In the data rows, 128 means zero.
Here are some points:
[155 138 153 140 155 143 159 156]
[161 139 146 149 146 161 158 151]
[154 179 155 228 153 187 141 206]
[202 184 139 136 163 198 143 161]
[137 143 174 163 146 147 139 153]
[158 158 154 151 152 153 151 147]
[131 137 204 185 152 142 137 153]
[155 152 153 157 161 145 154 147]
[149 159 154 158 158 144 155 151]
[157 152 137 137 143 160 147 178]
[154 156 151 155 157 154 148 165]
[159 143 158 147 148 141 163 147]
[202 203 136 141 158 175 140 179]
[151 154 155 159 154 152 144 150]
[160 142 153 158 161 141 168 160]
[163 161 154 163 169 170 153 161]
[147 150 153 145 146 148 164 161]
[157 165 148 167 171 165 144 145]
11 more points follow, each with its number after it:
[154 185 160 182 206 153 151 164] 0
[146 158 158 146 163 154 148 154] 1
[159 142 149 162 158 149 148 154] 2
[151 151 152 150 174 156 147 173] 3
[147 152 155 165 163 144 151 154] 4
[150 167 151 159 153 154 186 144] 5
[160 154 158 143 147 154 147 150] 6
[151 163 147 163 166 146 144 156] 7
[161 155 154 152 151 157 143 153] 8
[152 148 151 143 149 151 175 141] 9
[153 152 161 168 175 154 146 151] 10
Which three of these numbered points are nearest to each point below, ignoring the direction in which the first points spread most? Their numbers follow each, nearest first.
[161 152 154 153 165 147 153 164] > 4 2 3
[197 168 142 189 229 160 151 175] > 0 10 4
[142 161 198 172 139 134 226 135] > 5 9 4
[145 146 149 168 156 154 137 167] > 4 2 7
[137 147 229 205 137 138 218 135] > 5 9 10
[156 144 167 151 142 138 183 137] > 9 5 6
Here are 11 other points, each followed by its number:
[151 144 158 147 143 143 170 143] 0
[148 147 144 148 154 147 147 164] 1
[134 137 162 170 139 143 173 185] 2
[154 151 153 151 145 154 167 165] 3
[159 154 160 157 149 158 159 158] 4
[147 153 166 162 165 140 151 152] 5
[149 152 161 147 158 150 161 153] 6
[151 151 159 153 148 142 159 158] 7
[135 157 191 179 141 146 168 150] 8
[158 148 145 143 146 166 144 168] 9
[146 155 169 178 179 165 139 158] 10
Which three of these numbered points are nearest to each point below, ignoring the direction in which the first points spread most? Their numbers follow each, nearest first.
[133 134 224 171 138 135 201 137] > 8 4 3
[159 147 151 160 158 162 154 161] > 4 6 7
[163 157 151 150 158 166 149 153] > 6 4 7
[158 143 146 159 158 158 146 150] > 1 4 9
[154 151 146 144 148 151 149 161] > 1 9 7
[164 154 163 148 144 154 155 160] > 4 7 3
